One vector is turned by the same rotation once a step. Each row is the vector after some number of steps, and that number follows the row.
The counts run from 0 to 140.
[  9   7  -5   8  -6  11  -7 -20  -7  -2 -17 -19  10   1 -10  10  -5  -2
   1   0  -2  24  28 -15   4   3  13   0 -20 -29  -1 -18  19  -7   6 -30
  -7  -9 -11   8   8  21 -16  12   8 -14 -13   9  13  -8   8  10  15] -> 46
[  3  -6  11   1 -12  22  12 -17   9  -3 -21  -3  13  11 -18   2  -8  -5
   3  -7   8  26  21  13  -5  -7  32   2  -9 -24  -6 -10  21 -12   9 -27
 -21  -1 -16   3   8  28   1   4  -2  -8 -18  -3  11 -16   2   1   7] -> 27
[ 18   8  -3   1  -7  17 -13 -20  -4   1 -23 -14   6   2   0   2  -6  -8
  -7   5   5  21  27 -14   4  -2   8  20 -25 -11   1   9  21  -1   6 -18
  -1   6 -17  11  -2  23 -23   9   9  -4 -12  -4  20 -20  10  10   9] -> 114
[ -8   7  -6  10  -7   7   0 -13  -5   3 -34 -14  26  -1 -12  18   3   0
   6  -9   8  17  25 -18  -2 -12  15   6 -15 -20  -4   1  21 -22  21 -23
 -10 -12 -14   4   3  27   8   5   8  13  -2  -1   7  -4   7   2  20] -> 69
[ 11  -1   8  -8   0  16   5 -26  -1  -3 -38 -17   0   6 -25   2  -3 -10
   1  -1  18  16  22  -1  -1  -9  25   5 -25 -19  -7  -6  25  -9   6 -17
 -15  -6 -15 -13   5  14  10   8   5  -9 -18   3   9 -16   6   5   0] -> 20
[  8  -7   7 -14  -4   7   3  -9  13  -1 -32  -9  12   7 -13   0  -1  -2
   4  -6  13  15  19  11  -6 -15  35  13 -13 -18  -7   9  20 -20   6 -22
 -19  -5 -13   5  -2  30   0  13  -5  -3  -9  -6  17  -6   7   8  16] -> 93
[  4   5 -12   7 -16  16   2  -9  -5  -2 -27 -15  13   5  -7   0 -15  -9
  -6   9  12  27  22   4  -2  -3  34  16  -6 -23  -2  -5  14   7   8 -15
 -17   4 -29  11   0  30 -10   1   1   7  -8  -9  14 -19  -1   0   6] -> 29
[ 17  -1  -3  -4  -2  24  -6 -18   3  -1 -34 -17   5  13  -4  -2   0 -19
   0   4  17  14  15   1   3  -9  20  23 -21 -14  -6  20  25  -4  10  -6
  -4   0 -12 -10  -6  28  -6   0  11   0 -15   1  12 -13   4   4   6] -> 18
[  2   3 -11  11 -10  12  -5 -20   3 -12 -39  -8  28  -6 -16  17 -12  -6
   0  -7   1  16  23 -14  -6  -8   9  10 -25 -15  -5  -3  14 -20  15 -26
 -12 -14 -14   4  -1  20  -3   6   8   5   1  -3   4 -15  -2   5   8] -> 136
[  8  17 -10   7  -7  27  -1 -18   1  -1 -35 -13  16   6 -12  -9 -15  -8
  12   2   0  24  23   9  -4 -12  18  -2   1 -18  -2   8  13 -10   3 -26
  -7  -1 -16  10  -1  13  -5  17  12   5 -20  -3   9 -20  14   3  12] -> 35
[  2   5  -6   5 -11  21 -17  -7   1  -5 -20 -14   9  13   1   3  -6 -14
  -6  -6  19  33  22  -9   0  -2   9  12 -14 -18  -2   4  15 -10  -9 -13
  -7  -2 -11  16   0  31 -18  12  17  -8 -10   3  17 -20   5   3  26] -> 107
[ 14  11   3   0   9   9   5 -17   5   9 -18 -16  -2  -1  -9   6  -7  -4
  -1   0   1   7  22   1   2 -24  19  31 -23 -13   3   3  18 -27   4 -24
 -18 -12 -14   7   6  17  -8  10  10 -10  -4   2  23  -4   5  13   9] -> 56
[  4   2 -12  -3 -10  20   5 -11 -11   3 -30 -15  13   7 -10  -7 -24  -9
  -5   5  17  16  12  10  -3  -1  29  21 -13 -12  -4   8  15  -9  -2 -14
 -18   1 -22   2  -2  22 -16   3   2  -1   1 -14  19 -21   9   7   7] -> 96
[ -1  12   9  -2 -10  13  -1 -14  -7   7 -37 -17   5   6 -19  -8 -16  -1
  -6  -7  18  21  18   1  -3 -23  26  17 -16 -17  -5   0  11 -17   4 -18
  -3  -2 -11  11  13  17   5  22  -1 -11   0  -3   9 -26  13  -1   3] -> 98
[  4  12  -4   6  -2  22   0 -12  -4   9 -23 -15  11   2 -13   8 -11  -5
   6  -5  -4  20  23 -17   3 -16  16   8  -8 -14   7  -2  -4 -16   5 -27
 -11 -12 -13   5   4  20   1  10  21   8 -14  -4  27 -20  -8  10  21] -> 131
[  7   6  -2  13  -5  16  -2 -23   2  -2 -35 -12  28   0 -22   9 -10  -3
   1  -7  -4  11  21 -10  -5 -17  12   1 -18 -14  -2   6  14 -20  15 -31
 -10 -10 -15   0   7  13  14  10   5   2  -5   1   1 -12   2   2   5] -> 135
[  2   4   5  -5  -5  23   1  -4  -4  11 -36 -20  19   6 -15   0  -3   2
  -5 -19   9   5  13  -3   4 -20  19  13 -18 -13   0  12  19 -20  11 -26
 -13  -7  -6  -1   7  20   9  15  -1  -7   0  -3  12  -7  14  10  18] -> 1
[ 13  -3   0   7   1  31   9 -21   3  -4 -20 -18   1   7 -20   8  -3  -9
  -6   7  -5  17  22   8   6  -3  16   6 -25 -22  -2  -7  21  -7  11 -22
 -23  -5 -17   3   8  13 -18   2   9 -15 -12  -1  16 -15   2  10  11] -> 119
[ 10  10 -11  11 -11  14 -15 -20  -8   6 -16 -19  14   6   1   3  -8  -4
   1   6  -4  26  25 -15   6  -3  15  15 -18 -23   3  -7  22  -2  10 -24
   1  -4 -11  11   4  31 -25   2   9  -7 -11   5  14  -9   9   8   8] -> 47
[ 24   6   8  -3  -3  21 -10 -19   0   2 -21 -19   9   6  -2   0  -3  -4
 -10   3   3  11  26  -6   5 -11  15  21 -25 -14   7  17  20   0  -1 -21
  -8   8 -13   9   1  20 -20   9   7 -15  -8  -2  22 -15   8   9  11] -> 115
[  6   6  -6  -8  -5  13  10  -4  -9   4 -24 -12   0   2  -3   0  -8 -12
  -4  -1  18  26  18   0  -5  -3  24  24  -2 -26  -3 -11  28 -13  -3 -28
 -13   0 -13  -7   2  30  -9   4   1   5 -15 -13  24 -12   3  15   6] -> 89
[ -2   2 -17  -1  -9  26   3 -11 -11 -11 -47 -22  14   4  -7   9   4 -10
   8   1  12  14  16  -4   3  -3  -1  13 -21 -22  -5  11  16 -12  18 -14
  -4  -8  -3  -5  -6  24 -15   2   7   6  -1  -1  14 -12   9   9  13] -> 77
[  4  14  -9  11  -3  26  -7 -13  -4  10 -32 -15  16   9  -8   3 -16  -9
   4  -4  -7  19  16 -16   1 -19  11  11 -11 -13   7  10   2 -11   5 -24
  -8  -9 -14   2   1  24  -4   4  15  13 -13  -7  21 -24  -1   8  12] -> 132
[  3  -4  -1 -12  -6  16   5 -21   3   0 -33 -11   8   8 -21   0 -12   2
  11  -4   9  17  17   8  -3  -1  32  -1 -10 -16  -8  -2  13 -18   8 -21
 -15  -7 -16   1   0  29   0  12  -2   0 -17 -11  16 -17  11   5  13] -> 94
[  2  11   3  10  -2  17   8  -8  -2   5 -28 -18  27   1 -13   8   3  -2
  -3 -12   4  14  24 -16   3 -22  17   4  -9 -22   0   6  23 -21  14 -29
 -13  -9 -11   0  11  16  19   9   2   5  -2   1   6  -5  10   0  20] -> 68
[  3  12  -9  12 -16  20  -9 -15  -6  -2 -27 -22  23   9  -3  -7 -18 -12
  -4  -4  19  20  14  14  -2  -4  23  16 -12 -16  -7  11  23  -7   3 -12
  -8  -4 -25  10   3  20  -8   8   8  -9  -6   6   0  -7  11   5   7] -> 103
[  8  15   6   5  -6  14   0 -11  -2   5 -17 -19   3   5  -3   6  -4  -5
 -16   0   4  12  26  -4   3 -21  22  35 -28 -21   5   1  16  -5  14 -18
 -17  -5 -17  16  11  19  -7  -2   5 -11  -2   7  15  -9  -5   6   4] -> 122
[ -3   7   0   8 -16  14  -3  -3  -4   3 -29 -12  17   6  -6   7  -2  -2
 -12  -9  29  16  18  -9   3 -14  14  27 -27 -21  -5   9  24 -20   3 -11
  -5   3  -9   2  11  26  -2   4   5  -9  12  -1   9 -14  10  -5  11] -> 7
[  9  12  -2   8  -2  23 -11 -16  -5   3 -29 -25   8  13  -3 -11  -1  -9
   1  -1   5  23  26  -6   5 -13  22  -5 -14 -19   3  16  22  -6  -9 -14
   1   0 -10   1   5  21  -4  13  10  -9 -20  10   7 -11  19   2  19] -> 109
[  2   2   0  -5  -6  12   3 -24  -5  -2 -36 -15   0   5 -22  10  -8 -15
  -2   0  16  24  23  -6  -3  -3  19  13 -24 -18  -8 -19  22  -3  13 -14
 -12 -10 -16  -5   0  23  -5   3   2   2 -16  -1  12 -19   2   9  -2] -> 21
[  8  -3 -14   2 -14  21   0 -11  -4  -8 -32 -13  32  -5 -10  18 -12  -1
  -4  -7   7  13  23 -12  -3   1   6  15 -19 -22  -1  -2  10 -14  11 -30
 -21  -4 -14   5  -2  19 -13   2  12   0   6  -3  17 -12  -7  11  16] -> 137
[  8   3  -3   3   2   7  -8 -19   6  -4 -33 -14  14   0  -3  -2  -2 -17
  -5   1   9  15  31   2 -12 -11  14   7 -31 -13  -3   5  32 -11  -7 -17
 -13 -12 -18   5   5  18  -8   5  10  -9 -17  10   5  -2  10  12  15] -> 111
[ 10  -1   2  -6 -10  22   7 -14   6  -4 -18  -9   2   2  -8  13  -2 -12
   0 -12  25  24  18  -2   2  -2   3  22 -11 -29  -9  -8  24 -25   9 -29
  -6   2   1 -13   3  26  -8   8   7 -10  -7   2  18 -16   1   2   2] -> 82
[ 15   6   8  -9  -4  23   3 -17   2   0 -23 -13   0   6 -10   5  -2 -10
   6  -7  20  21  28  -5   7   0  11  10 -11 -20   0   5  16 -14   2 -17
  -4   6  -3  -7  -2  25  -4  14  15   0 -24  -3  27 -18  11   1  16] -> 16
[ 10  19 -13   9 -12  18 -10 -20  -1  -9 -36 -18  23   4  -5  -5 -15 -13
   3   3   4  20  22   3  -6 -14  21  10 -10 -14  -5  13  14  -4   7 -17
  -5   0 -28  12  -2  13  -8  16   9   6 -10  -2   1 -19  10   2   4] -> 36
[  3   4  -1  -2  -9  13   0 -19   4  -2 -27 -11   4   1  -4  16  -3 -14
   0  -9  27  20  15  -3  -4  -7   4  33 -22 -23 -13  -4  25 -29  10 -20
  -4  -7  -5 -12   1  29  -5   0   9  -8  -4   6  11 -12   1   4  -4] -> 81
[ 19   7 -14   5   6  22  10 -18  -3  -2 -20 -25   0   2 -15   8   1  -3
   3  13  -6  16  32  -6  15  -9  19   4 -11 -25  -1  -1  15  -9  10 -26
 -16  -2 -14   7   4  13 -17  15  12  -3  -5  -3  25  -7  11   6  20] -> 53
[  1  10  -9   7 -10  29   6  -5 -10  -4 -33 -18  13   8   0  -1   4 -18
   1   2  20  17  21  12   1   0   9  15 -16 -23  -3  14  31 -11   1 -11
 -12  -1  -9  -6   4  24 -14  -5  13   0 -10   5  13  -4  17   6  18] -> 11
[ 13  16  -6  17  -1   9   5 -19  -3   5 -22 -20  14   2 -14   8 -10 -10
   0   5   4  14  28 -12   5 -18  32  14 -13 -14  -3   4  12  -6  13 -17
 -13  -8 -33   7   6  18  10  10  13   9  -7   1   5 -13   0  -7   8] -> 128
[ -3   6  -7  -4  -7   5   5 -15  -5   5 -28 -12  -2   6  -9   7  -6 -16
   3   2  19  28  18  -4  -8  -3  23  19 -12 -21 -10 -16  26 -12   5 -14
 -10 -12 -17  -9   3  36  -4   1   5   6 -16  -5  13  -9   3  10   4] -> 88
[  3   6  12  -3 -11  18 -10 -16   6  10 -28 -12  13  17  -5   1  -5  -6
  -2  -3   8  19  14   1  -5 -24  34  22 -18 -24   3   8  22  -4  18 -15
  -6  -2 -14   4   0  35   2  -2  -4   0 -12   3   7 -16   1   5  -4] -> 25
